Here are some points, one per row:
(-69, 17, 11, 31, -6, 19, -31, 48, -5, -14, -2, -26, -34, 11, 44,
 32, -28, -37, 24, 31, -8, -21, 35, 48, 97, -4, 5, -74, 14, -1,
 -21, 42)
(74, -7, -12, -16, 0, -36, -18, -69, 27, -70, 42, -73, -27,
 14, -7, -20, -12, 57, -24, -56, 39, -55, 39, 88, 26, 34,
 -29, 3, -104, -26, -23, 13)
(0, -4, -46, -19, 20, 35, -23, 6, -2, -33, 101, -59, -10, -7, -16,
 4, 66, 4, -5, -59, 43, 44, -18, -65, 94, -29, -6, -50, -10, 0,
 51, 5)
(98, 45, -30, 12, 38, -27, 41, 8, -1, 26, 26, 56, 24, -2, 6,
 33, -44, -8, 12, -18, -14, -16, 52, -71, -45, 20, -29, -57, 78, -37,
 -6, -18)
(30, 12, -37, 20, 7, -51, 17, -1, 21, -15, -28, -37, -11, -23, 35,
 18, 39, 5, -24, 2, -88, 24, 8, -62, 20, -65, 60, 94, -14, 20,
 -54, 17)
(-58, -13, -126, 103, 68, 4, -28, 38, -20, 22, 27, 55, -30,
 -26, 25, 10, -16, 59, -27, 25, -17, -31, 95, 38, -26, -32,
 32, -12, -7, -51, -44, -36)
(10, -23, 4, 56, -33, 99, -57, 5, 1, 0, -49, 59, -65, -5, -47,
 72, 9, -18, -34, -44, 33, -32, 11, 4, -7, -61, -7, 24, 12, -10,
 33, -21)
(-11, -30, 0, -18, -76, 3, -23, -52, -13, -12, -55, -15, 50,
 -72, -98, 53, 32, 3, -60, -4, -9, -15, -3, -10, 3, -14,
 40, -120, 6, -36, 12, -34)
(41, 19, 62, -28, -18, -14, -15, 34, 24, -123, 2, 26, -38,
 37, 10, 34, 20, 73, -6, -34, 1, 24, 16, -8, -51, -28,
 -20, -47, -8, -47, 43, -63)
(1, 104, 8, -41, 15, 32, -26, -14, 11, 8, 68, 44, 37,
 15, 18, 67, -13, -107, -79, 48, 10, -51, -83, 39, -32, 7,
 -63, 30, -7, -7, 27, 30)
(1, 63, 0, 15, 1, 1, 47, 45, -35, 11, -47, -51, -19, 37, -15,
 -21, 40, -11, 38, 22, 38, -48, -3, 0, 74, -40, 8, 95, 8, 6,
 34, -69)
(-67, 41, -60, -51, 6, -31, 1, 12, 17, 37, -58, 37, -80, 15, 10,
 -43, 95, 29, 13, -81, -43, -21, -28, -16, -23, 47, -41, -44, -13, -28,
 11, 42)
(27, 49, 33, 7, -37, -46, 26, -16, -1, -2, 9, 85, 27, 6, -54,
 -3, -1, 41, 15, 62, 23, 7, 4, 28, -32, -10, 51, -18, -45, -5,
 38, 96)
(28, 25, -61, 49, -41, -42, -22, 3, 34, 48, 24, 30, 38, 11, 12,
 -1, -52, -21, -5, -28, -19, 60, -9, 13, -53, -6, -7, -19, -75, -21,
 41, -42)
(21, 56, 41, -27, 3, -42, -56, 34, -32, -37, 27, -9, 3,
 6, 13, 2, 12, 88, 0, -33, -102, 40, -30, 41, 41, -42,
 23, 30, -19, 11, 16, -44)
(-57, -23, -19, 9, -24, -30, 26, -17, -78, -49, 81, -46, 48, 23, 53,
 -10, 52, 12, -19, -22, -24, -27, -38, -1, -43, -35, 42, -12, -53, 36,
 -9, -12)
(-26, 29, -28, 48, -64, 56, -16, 2, 36, 69, 6, 0, 67, 2, -54,
 -26, -46, 43, -2, 29, -82, -37, -22, 21, 43, -52, -84, -31, -13, 43,
 3, 3)
(-61, -1, 10, 32, -16, -53, -12, -4, 35, -27, 31, 4, 81,
 -123, 63, 47, 71, -30, 36, 49, 43, -6, 36, -83, 7, 19,
 -42, 30, -29, 25, 59, 31)
(-22, -14, 80, 47, 77, 37, 8, -25, 11, 62, 11, -18, 18, -32, 6,
 -31, -33, -28, -22, -72, -29, -33, -19, -46, -53, 37, -1, 14, -10, -47,
 -41, 41)
(-63, -24, 19, -2, -70, 15, 4, 67, 26, -8, -32, -33, -101,
 -34, 26, 53, -82, -57, -66, -31, 24, 69, 18, -3, -41, 61,
 26, 49, -21, 17, 23, -27)
(38, -23, 0, 37, 13, -31, -80, 56, -1, -11, 11, -8, 47, 103, -35,
 -94, 23, 27, 18, -14, -33, -25, 54, -28, 25, 56, 78, 4, 28, 61,
 30, 55)
(-13, 6, -43, 19, -66, -26, -25, 42, 1, 57, -25, 5, 10, 24, 70,
 -4, 44, 28, -96, -8, 24, 29, -56, -9, -44, 39, -72, 8, 1, 10,
 23, 11)
(-53, -30, 15, -35, -19, 72, 29, -18, 22, 5, 4, 6, -10, 60, -23,
 41, 75, -8, 35, 27, -78, 59, 62, -46, -14, 75, 7, 96, -27, -37,
 -14, -18)
(53, 58, 29, -18, -41, 40, -11, -29, -10, 29, 53, 11, -12, -11, 57,
 -64, -36, -15, -6, -55, -4, -57, -12, 24, 18, -39, 77, -4, 34, -20,
 -46, -2)
(-4, 27, -40, -60, 82, 33, -36, -31, -41, -17, -88, 27, 46, 70, 30,
 20, 33, -22, -45, 3, -4, 65, 0, 2, 0, 40, 44, -47, -38, 26,
 -21, -19)
(-38, -51, 2, -54, 34, -69, -16, 14, -68, 99, 8, -45, -24, -45, -10,
 -32, 32, -15, 18, 39, 10, 1, -30, 118, -24, -18, -59, -20, 71, -41,
 18, -65)
(-14, -100, 16, 6, 76, 49, 81, -21, -26, 5, -10, 75, 20,
 6, 75, 25, -44, 39, -3, 1, 42, -3, -93, 40, 63, -4,
 13, 20, -47, -4, 58, -63)
(42, -25, -16, -33, 67, 29, -29, 86, -1, -88, -67, -17, 14,
 -21, 7, -12, -65, -42, 28, 34, -47, -13, -9, -17, -33, -41,
 -109, -3, -94, 0, -3, 24)
(-41, -41, 35, -19, -7, -76, -15, -30, 5, -25, 52, 10, -13, 38, -45,
 -44, 71, 16, 4, -14, 10, -61, 11, -44, -2, -24, -17, -2, -46, 34,
 -81, -21)
(-49, -75, -24, -16, 7, -43, 74, -35, 41, -19, -22, 76, 15,
 39, -41, -11, -16, -106, 8, -2, 31, -3, 46, 18, 10, -61,
 -61, -28, -34, -44, -65, 51)
(21, 21, 14, -38, 46, -86, 25, -46, 39, -17, -44, 35, -4, -46, -3,
 20, -54, -18, 21, -21, 30, 41, 12, 76, 12, 48, 62, 57, 12, 47,
 -25, -25)
(-38, -8, 15, -24, 25, -53, 52, 27, -24, -73, 10, -32, 17, -18, -7,
 -35, -11, -3, -13, -8, -27, 13, 14, -12, -27, -15, 24, -1, 127, -35,
 -11, 88)
(-20, 2, -35, -41, -20, 28, 83, -16, 16, -34, -44, -39, -34, -23, -23,
 -98, -39, 39, 22, 32, -11, 10, -25, -63, -32, -2, -28, -53, -13, 22,
 31, -38)
(17, -34, 26, 2, -21, 91, 43, 47, 30, 1, 17, 5, -18, -50, -36,
 -16, 29, 8, -15, 16, -91, 37, 35, 51, 19, 52, 16, -54, 10, 66,
 -11, -31)
(-20, -20, 73, 46, -41, -44, -41, -57, -68, 7, -24, 13, 13, 46, -16,
 25, 28, -25, 48, 21, -16, 61, -48, 33, 59, 41, -52, 1, 41, -7,
 1, 11)
(-86, 13, -17, -27, -27, 4, -18, 60, 38, -8, -27, -42, 73, -33, -3,
 -3, -25, 13, 47, -32, -13, -43, -63, 12, 14, -8, 64, 19, -21, -89,
 -20, 24)
(-24, 1, 36, 43, 65, -11, 43, 57, -20, -20, -17, 8, 73, 23, -19,
 43, 27, 35, -36, -38, -42, -62, 30, 0, 54, 23, 0, -1, 49, -16,
 32, -54)
(-21, 65, -28, -46, -12, 3, -12, -66, -59, 83, -83, 18, -5, 10, 15,
 -23, 3, -3, -8, -15, 34, 15, 50, -6, -22, -45, 42, -1, 1, -13,
 22, 95)
(0, 6, -44, 40, -65, 40, 36, -15, -70, -50, 11, -17, 42, 40, 4,
 29, -36, -16, -53, 41, 61, -65, -17, 43, -21, 94, -55, 22, 11, 16,
 -90, -2)
(93, -21, -56, 23, -23, 39, 62, 11, -39, 12, 0, -25, 25, -18, -25,
 -9, 100, -88, 108, 3, 4, -6, -18, 28, -60, -49, 28, 36, -42, -54,
 52, -15)
(-16, 33, 19, 47, -15, 6, 21, -31, 33, -7, 52, -1, -112,
 9, 22, -22, 7, 32, 44, 57, -10, 1, -64, -39, -57, 10,
 -12, 6, 66, -15, 14, -55)
(29, -13, -29, 16, -59, -22, 46, -64, 31, -5, 23, -17, -2, -50, 46,
 29, -27, 17, 50, -21, -26, 14, -20, -17, 57, -10, -7, -16, 10, -5,
 -68, 26)
(4, 6, -24, 4, 11, -61, 24, 1, -36, 77, 28, -75, 30, 39, -43,
 10, -60, -36, 40, -12, -41, 101, -21, -25, -83, -44, 3, 31, 20, 43,
 -4, 32)
(-36, 59, 10, -40, -17, 18, 2, -59, 10, -10, 82, 85, 10, 0, -38,
 -69, 8, 3, -16, 7, -17, 5, 37, 0, 1, -9, -20, 31, 23, 19,
 35, -4)
(-7, -44, -7, 19, -35, -74, -12, -49, -80, 11, -8, 18, -21, 14, -19,
 84, -43, 36, 119, 9, -24, -24, -37, -8, -12, 43, -2, -10, -54, -3,
 83, 40)
(12, -30, 42, 47, -9, -27, -38, 1, -2, -28, 1, -15, 36, 32, 32,
 -57, -30, -11, -43, -53, -11, 120, 16, -34, 14, -31, -17, -21, 3, -54,
 42, -14)
(13, -53, 2, 26, -24, 42, -76, 37, 16, -10, -50, 95, 10, -3, 21,
 1, 0, 68, 56, -49, 40, 12, -33, 17, 3, -46, -34, 77, 58, 41,
 -45, 51)
(90, -92, -33, -53, 24, -15, -40, 77, -10, 9, 57, 6, -62, 3, -69,
 -4, -49, -18, -86, 69, 4, -32, -53, -23, 81, 29, 31, 25, 17, -45,
 12, 40)
(-20, -50, -46, -14, -8, 36, -42, -71, 86, -62, 10, -26, 5,
 35, 44, -31, 0, -3, 16, 19, 1, 4, 32, 9, 2, 78,
 -9, 74, 67, -102, 25, -22)
(0, 51, -36, -73, -49, -36, -26, 113, -3, -19, 26, 46, -27, 11, 35,
 -21, -20, -51, 39, 11, 8, 9, 27, -17, 24, 23, 26, -3, -5, 55,
 -44, -61)
(-12, 36, 22, 23, 61, 33, -7, -27, -35, -14, 4, -26, -56, -30, 40,
 -29, -21, -31, -44, 23, -8, 34, 60, 70, -8, -21, -15, -20, -2, 7,
 17, 43)
(19, -35, 22, 29, 3, 0, -72, -1, -58, 33, -3, 48, 6,
 -90, -38, -111, 9, -79, 11, -32, 30, 17, -22, -36, -19, 42,
 29, 3, -23, 3, -2, -55)
(53, 5, -27, 3, 15, 3, -10, -7, 5, -10, -72, -47, 3, -27, 6,
 -16, 5, 28, -15, -49, 4, -63, 30, 45, -52, 16, -31, 39, 68, 76,
 34, 45)
(20, -23, 5, 41, 6, -2, -12, 5, 85, 22, -43, -64, 5, 87, 16,
 30, 38, -6, -29, 25, 28, 12, -41, 14, -33, -51, 11, -72, 31, 19,
 -37, 8)
(45, 48, -22, 87, -9, -14, 94, 4, 32, 22, -27, -11, -31, 29, -46,
 -42, -9, -24, -40, -28, 36, 34, 19, 21, 69, 8, 5, -13, -1, 39,
 29, 7)
(-29, -64, 75, -37, 20, 22, -3, 14, 55, 70, 60, -47, 10, 19, -24,
 55, -20, -4, 2, 3, 49, -41, 28, -19, -77, 16, 61, -24, -4, 49,
 1, 33)
(29, -65, 21, -102, -28, -8, 72, -1, 3, 78, 51, 22, -4,
 -31, 50, 42, 52, 14, -13, -3, -10, 37, 37, 52, -14, -59,
 -25, 20, 21, 32, 11, 9)
(23, -23, 33, 35, -8, -28, 7, -6, 66, -57, -23, 8, -22, -8, 69,
 -14, 42, -94, 25, 45, -11, -89, 9, 29, 10, 2, 51, -79, 7, 35,
 23, 33)
(5, 65, -43, -53, 60, -1, -22, -37, 58, 3, -2, -28, 33,
 -20, -105, 57, -5, -15, 29, -80, 5, -10, -44, 7, 11, 17,
 -17, 11, 53, 21, -44, -28)
(-2, 10, 21, -100, -18, 52, 38, 6, -14, 55, -47, -12, 16,
 42, 15, -7, -53, -18, -20, -24, 35, -55, 21, -32, 33, -37,
 -11, 30, 5, -26, 56, 33)
(24, -28, 27, -1, 40, 0, -27, -72, 36, 16, -28, 45, -1,
 6, 22, 19, -48, 68, -53, 53, -57, -44, -32, -25, -14, 39,
 52, 1, -23, 49, -11, -115)
(-27, 9, 17, 1, 12, 19, -38, -40, -34, -57, -18, -35, -74, -51, -64,
 18, 41, -14, -52, 84, -24, -15, -5, -29, 8, -58, -9, 66, -22, 23,
 -10, 16)
(1, 5, -3, 25, 56, 109, 33, 16, -61, -5, 25, 28, -44, -19, 6,
 30, -4, 33, 42, -10, 9, 63, -42, -21, -14, 50, 35, -34, -4, 7,
 -47, 114)
(8, 0, -7, -38, 5, 33, -9, 45, -16, -56, -3, -21, 98, -42, 4,
 -18, -14, 66, 28, 81, 93, 35, 6, 13, -46, 2, 4, -14, 19, -13,
 -56, -36)
(-16, 52, 30, 44, 41, -4, 23, 51, 65, 3, 27, -15, -24, -16, -35,
 -31, 52, 42, -3, 39, 66, 68, -40, 44, 14, -17, 24, 3, -38, -30,
 -33, 5)
(5, -16, -12, 3, 9, 34, -73, -81, 18, 43, 20, -36, -39, 29, 27,
 21, -56, 13, 75, 14, 50, 4, 57, -32, 42, -32, -4, -38, 21, 43,
 4, -29)
(83, 43, 81, -14, -12, 0, 23, 11, -27, 95, -41, -23, 12, -32, 42,
 0, 40, 17, 3, 63, 8, -6, 39, -69, 49, 71, -43, 2, -22, -48,
 -53, -15)
(-37, 24, 57, 44, 5, -29, 36, 27, -46, -27, 0, 8, -11, 10, -17,
 49, -79, 23, -16, -36, 75, -58, 31, -63, 17, 0, -34, -7, -30, 19,
 -6, -61)
There is one direction along which these points spread out most. Take the direction at right angles to it along which they spread out most. Go by this last direction. Where along it does each point below lie, from 0 to 99? The average is 50, and the first point in the table lies past the average. One standard deviation of the points above along it is 16.
(29, -13, -29, 16, -59, -22, 46, -64, 31, -5, 23, -17, -2, -50, 46,
 29, -27, 17, 50, -21, -26, 14, -20, -17, 57, -10, -7, -16, 10, -5,
 -68, 26) : 46
(38, -23, 0, 37, 13, -31, -80, 56, -1, -11, 11, -8, 47, 103, -35,
 -94, 23, 27, 18, -14, -33, -25, 54, -28, 25, 56, 78, 4, 28, 61,
 30, 55) : 9
(-37, 24, 57, 44, 5, -29, 36, 27, -46, -27, 0, 8, -11, 10, -17,
 49, -79, 23, -16, -36, 75, -58, 31, -63, 17, 0, -34, -7, -30, 19,
 -6, -61) : 67
(-14, -100, 16, 6, 76, 49, 81, -21, -26, 5, -10, 75, 20,
 6, 75, 25, -44, 39, -3, 1, 42, -3, -93, 40, 63, -4,
 13, 20, -47, -4, 58, -63) : 78
(90, -92, -33, -53, 24, -15, -40, 77, -10, 9, 57, 6, -62, 3, -69,
 -4, -49, -18, -86, 69, 4, -32, -53, -23, 81, 29, 31, 25, 17, -45,
 12, 40) : 59
(45, 48, -22, 87, -9, -14, 94, 4, 32, 22, -27, -11, -31, 29, -46,
 -42, -9, -24, -40, -28, 36, 34, 19, 21, 69, 8, 5, -13, -1, 39,
 29, 7) : 50
(-57, -23, -19, 9, -24, -30, 26, -17, -78, -49, 81, -46, 48, 23, 53,
 -10, 52, 12, -19, -22, -24, -27, -38, -1, -43, -35, 42, -12, -53, 36,
 -9, -12) : 27
(53, 58, 29, -18, -41, 40, -11, -29, -10, 29, 53, 11, -12, -11, 57,
 -64, -36, -15, -6, -55, -4, -57, -12, 24, 18, -39, 77, -4, 34, -20,
 -46, -2) : 49
(13, -53, 2, 26, -24, 42, -76, 37, 16, -10, -50, 95, 10, -3, 21,
 1, 0, 68, 56, -49, 40, 12, -33, 17, 3, -46, -34, 77, 58, 41,
 -45, 51) : 53
(-61, -1, 10, 32, -16, -53, -12, -4, 35, -27, 31, 4, 81,
 -123, 63, 47, 71, -30, 36, 49, 43, -6, 36, -83, 7, 19,
 -42, 30, -29, 25, 59, 31) : 49
(-13, 6, -43, 19, -66, -26, -25, 42, 1, 57, -25, 5, 10, 24, 70,
 -4, 44, 28, -96, -8, 24, 29, -56, -9, -44, 39, -72, 8, 1, 10,
 23, 11) : 57
(-86, 13, -17, -27, -27, 4, -18, 60, 38, -8, -27, -42, 73, -33, -3,
 -3, -25, 13, 47, -32, -13, -43, -63, 12, 14, -8, 64, 19, -21, -89,
 -20, 24) : 43
(4, 6, -24, 4, 11, -61, 24, 1, -36, 77, 28, -75, 30, 39, -43,
 10, -60, -36, 40, -12, -41, 101, -21, -25, -83, -44, 3, 31, 20, 43,
 -4, 32) : 40
(-2, 10, 21, -100, -18, 52, 38, 6, -14, 55, -47, -12, 16,
 42, 15, -7, -53, -18, -20, -24, 35, -55, 21, -32, 33, -37,
 -11, 30, 5, -26, 56, 33) : 78
(10, -23, 4, 56, -33, 99, -57, 5, 1, 0, -49, 59, -65, -5, -47,
 72, 9, -18, -34, -44, 33, -32, 11, 4, -7, -61, -7, 24, 12, -10,
 33, -21) : 75
(0, -4, -46, -19, 20, 35, -23, 6, -2, -33, 101, -59, -10, -7, -16,
 4, 66, 4, -5, -59, 43, 44, -18, -65, 94, -29, -6, -50, -10, 0,
 51, 5) : 25
